Each row of R is roughly a mix of the hidden directions of one of several groups; some rows fit no group.
R:
[[-4.62  3.67  0.14  1.67  2.93  1.89 -2.63 -0.60  0.04 -0.52]
 [-0.17 -4.18  2.19 -1.63  3.93 -3.07 -0.65 -1.95 -1.78 -0.29]
 [ 2.94  2.48  0.45 -3.17  3.73  0.26  1.74 -0.03 -3.79  0.97]
 [-1.23  0.17  5.93  2.63  1.51  1.99 -1.03  1.57  1.33  1.51]
 [-0.91 -0.23 -0.43  0.52  4.49 -1.13  4.56  1.87 -3.16  0.52]
 [ 0.48  2.00 -2.87 -2.36  3.24  0.83  4.07  0.52 -1.47  3.03]
 [-0.49  5.35 -1.50 -0.22 -0.30  0.60 -1.92  0.84 -1.03  4.50]
 [-5.07  2.86 -0.86  1.26  2.62  0.77 -2.25 -0.17  2.72  1.09]
 [-0.69  1.97  0.69  0.30 -1.99 -3.35 -0.16  2.12 -3.22 -4.73]
 [-3.83 -1.29 -0.72  0.14 -2.92  4.42  0.50 -2.78 -0.10 -2.11]
 [-1.65  0.00 -1.16  3.92 -3.35  2.07  0.97  2.01  3.40  2.43]
 [ 0.94  2.41  3.26 -3.18 -0.55 -1.81 -0.01 -4.75  1.96  0.12]
 [ 1.31 -2.06  0.20 -0.56 -2.10 -0.04 -4.21  4.61  2.07 -1.86]
 [-1.35 -2.40  1.80 -1.81 -4.92  2.83 -2.70 -1.00  1.66  0.00]
 [ 0.17 -3.97 -0.07 -0.31 -2.76  1.02 -3.78  2.63 -0.90 -3.29]
 [ 0.94 -2.71  2.79 -3.17  1.33  2.29  1.18  3.58  1.28  2.90]
 [-4.44 -1.09  0.51  2.62 -2.26 -0.71 -1.43  1.98  0.77  4.14]
 [-0.54 -0.57 -1.11 -2.93  3.75  2.75 -0.07  4.10 -1.49  2.49]
 [-1.07  4.57 -0.56 -1.04 -2.51  3.97  0.18 -2.73 -0.70 -1.96]
 [-1.45  2.85 -2.69  1.60  1.17  1.83  0.32 -3.69 -3.92  1.89]
 [ 2.78 -2.72  0.29  4.09  2.02 -1.73 -0.75 -1.75 -1.87  3.35]
 [ 0.19  4.32 -0.03 -4.72 -1.08 -1.12 -0.81 -1.16  1.25 -3.23]
 [-1.10 -0.95 -0.38  1.69 -5.26  4.21 -2.00 -0.52  0.52  1.51]
 [-0.46 -1.61 -2.45  2.78 -2.01  0.29  1.18  4.66 -1.43 -3.40]
 [ 3.27  3.60 -3.07  1.38 -0.22 -3.78 -2.06 -1.34 -1.43  0.16]
 [-1.96  3.58 -0.98 -2.17 -1.07 -0.08 -3.48 -0.28  4.63 -0.50]
 [ 1.12  3.83  0.08 -2.91  0.21  4.84 -1.75 -0.38  0.44 -2.47]
 [-0.92  0.86 -2.24 -1.04  1.87 -0.67 -1.71  1.69  0.47  6.30]
 [-0.70 -3.12  0.53  2.31 -0.29 -3.60 -3.27 -2.81  1.86 -2.53]
 [ 1.07 -0.82 -1.10 -4.93  1.94 -2.10 -3.52 -1.71  0.57  2.49]
 [ 2.66  0.99 -1.82 -2.98  0.73  3.73 -1.70 -2.72  0.25  3.52]
 [-2.96 -0.89 -2.88 -2.16 -1.75 -3.85 -1.51 -2.93  1.56 -1.92]
 [-0.06 -1.58 -2.94 -1.31 -2.03  5.27  0.89 -1.16 -1.13  3.02]
 [ 2.41 -0.66 -1.06  5.22  4.06 -2.12 -0.75 -0.38  0.65  0.79]
 [ 2.04 -1.87  1.84  4.43  3.51  1.79  0.40 -1.76  0.98  2.62]
 [-3.25  0.34 -2.58 -0.20  4.69 -1.21  0.51 -1.98 -2.90  1.97]
 [ 0.91  3.85  0.63 -3.43 -1.53 -0.44 -0.33 -3.93  3.06  1.44]
 [-1.85  5.18 -0.38  0.52 -2.37 -1.50 -2.46  3.07  1.43  1.15]
 [ 3.62 -1.17 -0.18 -2.86 -1.76 -3.14  3.56 -2.45 -1.06  1.35]
 [ 2.34 -0.42 -0.64 -5.01  0.16 -0.91 -0.11 -4.51  1.89  1.20]
 [ 1.15 -0.11 -1.75 -1.38 -3.23 -5.55  1.89  2.43 -0.06  0.57]
 [ 0.69 -0.72  1.36  1.31  2.30  0.70  0.04 -0.04 -6.69 -1.48]
 [-1.73  0.30  2.50  3.16  3.26  4.86 -1.21 -1.04 -0.23  1.12]
 [ 2.54  0.08 -0.70  0.06 -3.08  0.77  1.79 -5.81  0.73 -1.66]
 [ 1.87  1.51 -1.97  2.81  0.59 -4.30 -0.41 -3.24 -3.18  0.46]
 [ 0.68 -1.68  2.92  1.26  2.65  4.72  0.60 -3.54  0.68  1.17]
 [ 4.83  1.08  2.90 -2.17 -3.85 -1.32  0.03 -0.27 -1.55 -0.86]
 [ 0.87  2.92 -3.09 -2.81 -0.21  0.80 -4.67  1.65 -1.62  1.66]
 [-2.51 -2.98  3.45 -1.11 -1.10  4.05 -0.29 -0.88  3.08 -1.05]
 [-3.10  2.03 -1.36  2.54 -2.15 -2.14  2.75  0.94  4.17 -0.50]
 [-2.48 -1.50 -1.41 -2.04  1.55  1.90 -3.71  3.13  0.07  3.64]
 [-1.17  1.90  2.47  0.12  4.38  0.59 -0.78  2.24  0.95  4.50]
 [ 0.76  1.28 -0.28 -2.01  0.27 -0.66  3.56 -5.90  1.38 -1.07]
 [-2.63 -0.13 -5.17 -2.41  0.54  0.94 -2.58  1.51 -1.63 -2.25]
 [ 0.03 -0.82  2.11 -3.86  4.80  0.85  2.06  0.63 -2.67 -1.34]
 [-1.49 -2.19  2.76  3.02  1.13 -2.17  3.44 -3.30  1.29  1.81]
 [ 0.92 -0.26 -1.99  0.37  2.38  3.31  2.80 -3.24 -2.47  3.38]
 [ 1.19 -0.87  4.63 -0.69  0.56 -0.09  0.06 -2.58  1.65 -4.86]
 [-1.97  2.24 -1.06 -1.31  4.47  3.11 -2.47  2.03 -0.30  2.39]
 [-3.80 -1.64  2.53  2.87  3.12  1.46 -0.06 -1.01  1.09 -3.40]
 [ 1.89 -0.23  3.39  3.07 -1.92 -4.61  0.55 -0.30  1.72  2.13]
 [ 1.18  1.43  2.88  0.59  0.34  0.77 -2.30 -4.41  2.12 -3.92]
 [ 0.92 -2.99  1.38 -3.34 -1.43  1.97 -0.41 -4.67  1.99 -1.62]
 [ 1.18 -1.85 -1.31  4.17  3.04  3.16 -3.36  0.26 -0.75 -1.53]
 [-0.96 -2.48  0.08 -3.53  3.80 -1.56 -1.38 -4.04  1.58  0.44]
 [ 4.27 -3.48  3.25 -1.49 -1.68 -2.12  1.63 -1.26  1.40  0.84]
 [-1.84  0.43 -2.59  3.99  0.40 -0.01  0.71 -2.42 -4.67 -1.69]
 [-2.11 -0.78  0.71  0.54 -1.24  5.37  2.99 -1.25 -0.32  3.25]
 [-2.39  3.51 -0.40  0.59  4.48  1.41  0.96  2.60 -0.89  2.87]
 [-4.40 -1.60 -0.76  1.00 -1.65  3.54  1.23  3.40  1.78 -1.55]
 [-0.22 -0.53  1.88  0.29  2.15 -4.26 -2.50  4.78  0.48  1.13]
 [ 2.65 -0.20 -1.29  2.03  6.18  0.02 -0.93  1.89 -1.06 -0.87]
 [ 2.16  0.45  1.13  3.34 -2.73  3.80  3.87  0.16 -1.29 -1.19]
 [-2.47 -2.21  1.11 -0.69  4.41  0.87 -1.83 -2.90 -0.49 -3.53]
 [ 1.86  0.64 -4.19 -0.59 -2.63 -0.47  0.39  3.30  0.37  4.15]
 [-2.55 -2.08  2.64  3.41  1.57 -2.63  1.70  1.57 -2.26 -2.85]
 [ 1.19 -1.58  3.34 -4.50  3.62 -1.70  0.01 -0.91  2.28 -0.13]
 [ 1.60  0.45  0.60  2.11  1.45  0.98  0.46 -4.85 -4.63  1.23]
 [-0.80  1.80  1.25  2.92 -0.58 -1.57  2.22 -5.95  0.34  0.26]
 [-0.78 -5.89  2.08  1.93 -1.23  1.71 -2.67 -0.69  1.18  0.80]
 [ 2.53 -2.83  4.85  0.28 -1.40 -0.75 -0.21 -0.41  0.96 -3.96]
 [ 3.72 -1.99  5.27 -0.14 -1.22  0.42 -0.66 -0.24 -1.83 -2.49]
 [ 1.26  3.40  1.43 -1.65  5.38  0.12  0.23 -1.44  1.46  2.47]
 [-0.40  0.84 -6.35  0.36  0.12  2.34  0.24  2.03 -2.07  1.46]
 [-1.01 -2.46  1.50  0.42  0.58 -3.14  0.52  2.19  5.71  0.11]
 [-1.66  0.90  1.67  3.84  2.04  1.26 -1.94  3.41 -2.73  2.78]
 [-3.50 -1.88 -0.68  0.15 -4.66 -2.50 -1.83 -0.92  1.48 -2.59]
 [-2.90 -3.75  0.28  0.73  2.51 -0.94 -1.28 -0.92 -1.32 -4.78]
 [ 1.98 -0.01 -5.54 -3.17 -0.03 -2.36 -2.01 -0.85 -0.14  1.51]
 [ 2.43 -2.92  0.21 -0.51 -4.29  1.50 -1.44 -3.86  0.92 -2.03]
 [ 1.81  3.25  0.81 -0.91  2.35  1.94  1.79 -5.24  1.19 -0.80]
 [ 0.26 -1.01 -1.86  1.85  1.99  3.47 -2.52  3.18 -4.01  0.91]
 [-2.34 -2.38 -1.06 -1.85  0.48  0.80 -5.58  3.07  0.23  0.47]
 [-1.25 -0.54  2.25  2.47  0.78  3.62 -1.84  4.92 -1.37  1.07]
 [ 2.05 -3.12 -2.23  2.30  2.00  0.86 -2.89  3.23 -2.93  1.07]
 [-0.97 -2.35 -2.55  2.69 -0.85 -2.90  1.17  1.16 -4.65  1.93]
 [-1.40 -1.24  0.38 -0.95 -3.80 -4.50 -1.88 -0.81  3.53 -1.21]
 [ 1.74 -2.19  3.23  2.34 -2.79 -3.17 -1.25  1.23  0.40 -3.56]
 [-0.65  3.17 -3.10  1.10 -1.29 -1.80  1.81 -4.69  0.92  2.24]
 [-0.19 -1.26 -0.11 -3.54 -0.21  1.10  1.27 -0.90 -4.03  4.82]
 [-2.00 -1.60 -0.75 -2.90  2.69 -1.77 -2.92 -1.39  4.22  1.79]
 [-0.07 -0.87  2.31 -0.78  3.94 -1.52  5.08  1.05 -0.02  2.44]
 [ 0.28 -1.58  0.55 -0.85 -1.59 -0.87 -4.38 -1.93  1.33 -5.08]
 [ 2.52  1.60 -2.84  4.30  2.73  2.06 -1.44 -0.13 -2.83  0.31]
 [-3.06 -3.89  1.11  0.63  2.94 -3.99  1.69 -0.79  1.79 -0.12]
 [-0.80  2.09 -3.01  0.10  3.13 -2.36  0.01  3.31  0.84 -4.03]
 [-3.06  2.32  1.86 -1.23  3.91 -1.61 -1.44 -3.86 -1.59 -0.45]
 [-0.71  0.98 -1.63 -0.11 -1.63  4.54 -1.80 -5.05  0.79 -0.75]
 [ 1.92  2.80 -2.18  1.69 -3.76 -1.96  0.56 -0.70 -1.47  4.17]
 [-2.86 -1.45 -3.26  1.80 -1.04  0.90  1.17  2.78 -4.70 -0.37]
 [ 0.95 -1.30 -4.26 -1.92 -3.04 -1.51  2.18 -2.64 -0.99 -2.96]
 [ 2.34 -1.08  2.68  3.28 -3.14 -1.85  2.82  0.52 -0.89 -3.24]
 [-0.48  0.21  4.62 -1.94  0.75 -4.29 -3.48 -0.15  0.72 -0.62]]
Here is one row from each group, named. Which group is each of the other rows in?
[-1.70  4.60 -3.39 -1.67 -1.27 -0.98 -3.03  1.72 -1.08 -1.78] : A
[-2.37 -2.20  1.06 -1.76  0.24  3.05 -1.22 -2.34 -3.62 -3.64] : N
[ 0.08  1.40  2.43 -1.16  1.12  0.57 -0.82 -5.95  3.10 -0.90] : S

[-3.57 -1.30 -2.59  1.26 -1.99  1.07 -2.11  3.35 -1.03  3.58] : S
[ 0.41  3.76 -0.80 -0.79 -2.70  1.18  0.99 -3.78 -4.17  0.72] : N
[-1.82 -1.28 -1.03 -1.85  0.62  5.15 -0.87  1.15 -1.77 -3.97] : S
[ 2.16 -3.56 -0.24 -2.95 -2.91 -1.40  1.26 -3.24  0.76 -2.86] : S
[ 0.58  2.34 -4.46  2.81 -0.97 -0.74 -0.01  0.76 -4.59  0.75] : N
[ 0.04  0.02  5.26  2.12  0.79  1.11 -2.29  0.59  0.84 -4.13] : S
[-1.18 -1.24 -0.47 -0.44 -2.59 -4.99 -1.65 -3.43 -2.10 -1.88] : N
[ 0.84 -5.40  2.46 -0.59  1.50  0.98 -2.26  0.08  2.00 -2.95] : A
[ 0.53  0.95 -4.66 -2.16 -0.70 -1.39 -2.06 -3.34  0.10 -3.46] : S
[-0.87 -3.48  3.24 -2.59  1.58  1.00 -3.45  2.51  0.89 -2.19] : S
[ 1.08 -4.83  4.14  0.49  0.03 -3.18  0.84  0.75  0.45 -1.99] : A
